rotation steps, each row followed by its count of steps
The counts run from 0 to 441.
[ -3   4  12 -25   0 -34  10 -34 -29 -42 -10 -18  52  14  -2 -22  16  -6
   6 -44  73 -25  13 -12 -15 -18   4 -17 -16 -41   8 -18 -25  -7 -29  40
  18  10  34 -22 -21   4  15  15 -15   7]
169
[ -9 -31   3  -8  26  27 -33  11   4  31  -9  26  44 -31  -4  -7  31   1
   4 -32 -78 -14 -36 -12  -5  12  10  31  15 -15  19  21   8  14   2 -22
  20  24  19 -35 -14 -11  11   1  21 -11]
370
[ 33  -1 -15   8  10 -35  12  18 -17 -32  -8 -12  16 -18 -18  -4  11 -15
  12 -19  67 -27  -3 -43 -25  20  12  -9 -30 -45  -7   3 -30 -33 -21  12
  22 -14  22  -5 -18  56 -27  14 -31  15]
254
[  2  -5  23  11 -32 -11 -11 -39  -8  12   2 -27  28 -13 -29   7   1 -15
   8  -3  46 -37   6   6   3   4   5 -32  37 -26 -13  16  11   6  17  22
   9 -19  34  18 -46  73 -30  -2  -1  49]
250
[ 58 -21 -12  23  -8 -14  15  50   6 -15 -12 -11 -15 -12 -10   6  -8 -20
   5  -5   7   3  -3 -56 -33  55  14  24 -16 -27  -6 -17 -11 -22  29   6
  24 -32  20   6  20  11 -31 -11 -35  19]
339
[  0 -38  12 -23  10 -49  29  37 -31 -56   5 -16 -38  24  -6  39   9   2
 -31  10  36 -15  41   5  -5   3   7   0  13   3  23 -37  13 -63 -10  16
   0 -14 -18  13  -5   0  -1   3  -1   4]
191
[  1 -25 -49 -24  26  22  14  11   9 -21   1  -1  34  41   3  42  20   5
  25 -13   3   4  55  14  19  48  -8   3  -5 -21  39  13  -6 -19  12 -18
  28 -20 -13   7  43 -25  13   0 -26 -28]
279
[-14 -26  -5 -38   6  -5   3  36  -3  49 -33  49   8  13   0  -3 -10  14
 -42   4  -9  -8 -39  -6  -5  11  17  -7  26 -23  32  37 -32  12  -6  19
 -30   6  45 -21   2 -49  16   2  28   0]
437
[ -3 -14  20 -13  57 -16 -15  49 -39 -22 -19  -2   9 -15 -23 -39  -1  -9
 -28 -12  -5 -35 -38  23  -8  -6  10  40  11  -3  47 -30  22 -26 -14  -3
   1  12  12 -12 -38  -3  14  24  21 -38]
26
[-17 -16  21   0 -25 -27 -15 -37 -18  33  24 -18  52 -19 -14  16  10  -8
  23 -27  28 -20  20   5   2  10  24 -38  29 -38 -16   4  -2   1  24   5
  17 -24  35   8 -16  71 -10  -2   4  25]
249
[  5 -27 -18  22  18  -7   4  45  34 -55  17 -26  -2   2   3  -1  34 -28
  -9  -1 -12  25  23  -2   0  74 -11  22 -16 -13   7 -41  52 -35  11   4
 -16  -4 -30   8  21 -20  -7  10 -11  -2]
344
[ 35 -35  -8 -11 -38 -12  25 -13  27 -41  16 -24  -6  11   9  56  30  10
  14 -32  -5  17  40 -16  -3  37 -24  -5 -37  -1 -21 -11   7 -35  -1  38
  34   9 -32  17   7 -13  -4 -21 -24   9]
127
[-50  -9 -29 -26   3  -3  15   1  16  15 -16  31  70  35  18 -19  25   3
  -7 -14  21  16 -28   9  50   2  14 -40   3 -34   3  22   8  18  -2  -6
  -4   7  22 -21   4 -35  43  11  11  11]
224
[ 19   0  -4 -20  18 -28  13  26 -14   9 -27 -20  15 -42  -2   3  15  13
   7  -3   0 -48 -11  20 -20  23  27 -37  51 -34  -7  12 -32  -6  -3 -12
   8  -3  28  35 -41  49   3  40  -1 -17]
328
[ 20   3 -34 -31 -16  -6  33  49 -10   4 -22  -1 -11  22   2  21 -30 -19
   4 -11  37 -16   6  25  12  17 -21  11  15   9  35  18  22 -55  22  -1
  21 -12  -7  51  18  -1 -30 -20 -22  29]
275
[-47 -15  24  -6  40  24 -21  -4   6 -24  15  -2  49  10  11 -32  35 -16
 -25 -12  11 -13  26  13 -14   9   8   1  17 -40  25   3   6  20 -21 -15
 -25  28  22 -53   4 -43  21  16  19  31]
302
[ 12  15   6 -14  -9 -14  33  39 -20  -6  -4 -29 -17 -18  -6  19 -49  -9
   4 -20  24 -29  10  27 -28  11   2  14  16  18  18 -32  37 -55  31 -18
  25  -4   3  51 -22  34 -43 -15 -10  16]
404
[  3  -3  -1 -48 -15 -23  32  56  43 -21 -20   1 -29  -2  31   1   8  29
 -21   1 -26   7 -30  29   0  39 -13   3  20   0   0  -4  11 -18   7   7
 -41  40 -18  26  -6 -50   6  17  -3  22]
135
[-10 -42  -9  11  -9  -9  14  45 -16  20   0  13  -9  10   0  35  17 -34
 -34  13  -2   8  21  -5   9  22  25 -15  49   6  -5  -5  35 -32  46 -22
 -14 -39  11  34  13  10   1 -26   1  45]
271
[ -1  12  12  23  11  15   4  31  41   7   9 -10  25 -41 -16   7 -21   8
 -11  31  -2 -29 -42   9 -17  22  -1 -28   2 -16 -26  10  53  10  -3  -2
 -11  17  18 -17 -48  49 -59  11  34   8]
392
[ 38   4 -17 -13  -2  12  12  40  26  -2  -3   2  13 -50  35  25  17 -11
   6 -40 -53  -1  17 -11 -46  67   4   4   9 -15  -1   7  -2 -18  10 -12
   7  31  -8  41  14 -23   2  -2  -9   0]
132
[-11 -14   1 -28  13  13  -8  47   7  34 -37  31   1   5 -18 -14  -2  -9
 -45  15 -13 -17 -35  17  10  20  -4  -3  53 -21  40  43   7  10   1   8
 -50   7  36 -10  -4 -46  -1   6  34  23]
436
[ 33   6 -24 -31 -31 -11  39  27 -23  22 -23   9 -10  10   3  52 -35 -11
   1 -26  31  -7  19   7 -14  19 -14 -11  21  15  22  12  -3 -37  25  11
  31 -20  11  58  24  -5 -17 -36 -17  16]
274
[  2  13  33  -2  14  22  -2  22 -19  10  -1 -21  17 -13 -24  -7 -50 -18
  -2 -39 -13 -25 -18  30 -33   3 -17  34   4  12  48 -35  48 -19   6  28
  19  20  26  -1 -17  -2 -26 -14  32 -35]
24
[ -5  -6 -19   0  -6 -44  28  33   9   8   1  12  35 -30   3  17   1  22
   9 -16  23  14 -49 -16  25  -4  20 -42 -35 -13 -49 -10  36 -25  -5   2
  25  14  -5  12 -44  49   5   2  21 -19]
396
[ 16 -36 -19 -33  37  16  17  30  -2 -36 -29   4  -3  49 -17   1   9  17
  -9  -1   5 -15 -16 -14  -2   1 -13  38 -10 -11  64  11  -4 -10 -23   5
  30   8   5 -51   9 -68 -16  -1 -27   4]
363
[-12  -4  15   2  27  28 -10 -32 -11 -25  20 -20  65  -9 -11  13  20 -13
  12 -40 -20 -28  13  17  -5 -23  -6  -4  -7  -4  19 -33  60   5 -19  -5
  52  37   5 -33 -37   5  20 -13  23 -14]
237
[ 42   8 -34  -8   7 -14 -10  35  32 -14  -5   9  12 -58  -3  20  27 -17
   5 -30 -11 -29  -5 -19 -22  53 -22  -3 -34 -18   3  27   8 -41 -31  35
  16  39 -12  36 -24  12 -12   8  13 -10]
47
[ -7   9 -44 -48 -23 -24  48  28  10 -17 -11  15   3  36  31  42   8   0
   7   0  56   1  11   4  28  -6  -9 -29  -4   2   1  29  24 -49   8 -11
  20  10 -21  38   1  -8  -8 -19  -9  60]
60
[  1   1   7 -46 -35 -54  21  17  15  13  -9 -23   1 -10 -19   5 -23  51
  31   0  20 -15 -29  43   3  34   5 -20  12 -20 -11   0 -13 -20  15  20
  -3 -11  -3  38 -28  53 -35  32  -1 -21]
330
[ 10  33  -2 -37   0 -14  10 -15  -2 -34  -9   0  44 -12  17 -18   0  -5
  11 -38  71 -42   4  -2 -33  -7  -6 -19 -14 -38  14  27 -18 -14 -41  15
  26  43  30 -10 -30   1 -12   7  -8  43]
384
[ -3 -33 -16 -32  33  11  14  10  -2 -24 -12   8  29  41   1  15   8  26
   7 -20 -11   2   2 -19  -5  11  -2  34 -31 -20  53  -4 -23 -10 -26   7
  40   5   6 -55  19 -60  15  -8 -15 -28]
364
[ 29   5 -40 -12  18  54  35   6  12 -21 -14  -9  26   9  18  51  24 -16
  -1  -1  -7 -22  50  10 -10  16  -8 -39  29 -17   5  25   8   9  -3 -36
  38   6  19   1  13 -26  -5 -28 -23  19]
65
[ -5 -12  -5   1   2 -46  27  52   3  16   7  16  26 -36  12  17 -20  38
  -5  -2  15   6 -52 -37  -6  14  31 -29 -40 -23 -40 -12  11 -27  -4  -8
  18   6  12 -13 -32  38  -2   9  28 -36]
395
[ 19 -13 -31 -18  22  13  23   2 -11 -31   4 -24  21  -7  -9  57  36 -24
   0  -5  16 -34  80  41   5  37 -10 -35  41 -12  10   2  18 -23  -3 -12
  19  -8  -9  47  -8  12   4   6   2  -8]
194
[-16  -9  14 -35  -6 -13   3  33  20 -31   0  -3 -15  13   6 -16   0  -6
 -12 -36   0  14  -2  18  -5  41 -33  40 -22   6  45 -23  37 -35   1  38
 -24  22 -11  17  20 -70  11   2   3   2]
429
[ 49 -28   1  -6 -53  10  12   6  25  -1 -35 -10 -30  13  -8  16   7   2
  -3  -2 -44   9 -33 -20   9  24 -22  24  29  20  -6  10  23   3  25  32
  22   3  10   8  -4 -18 -30 -41 -41  64]
208
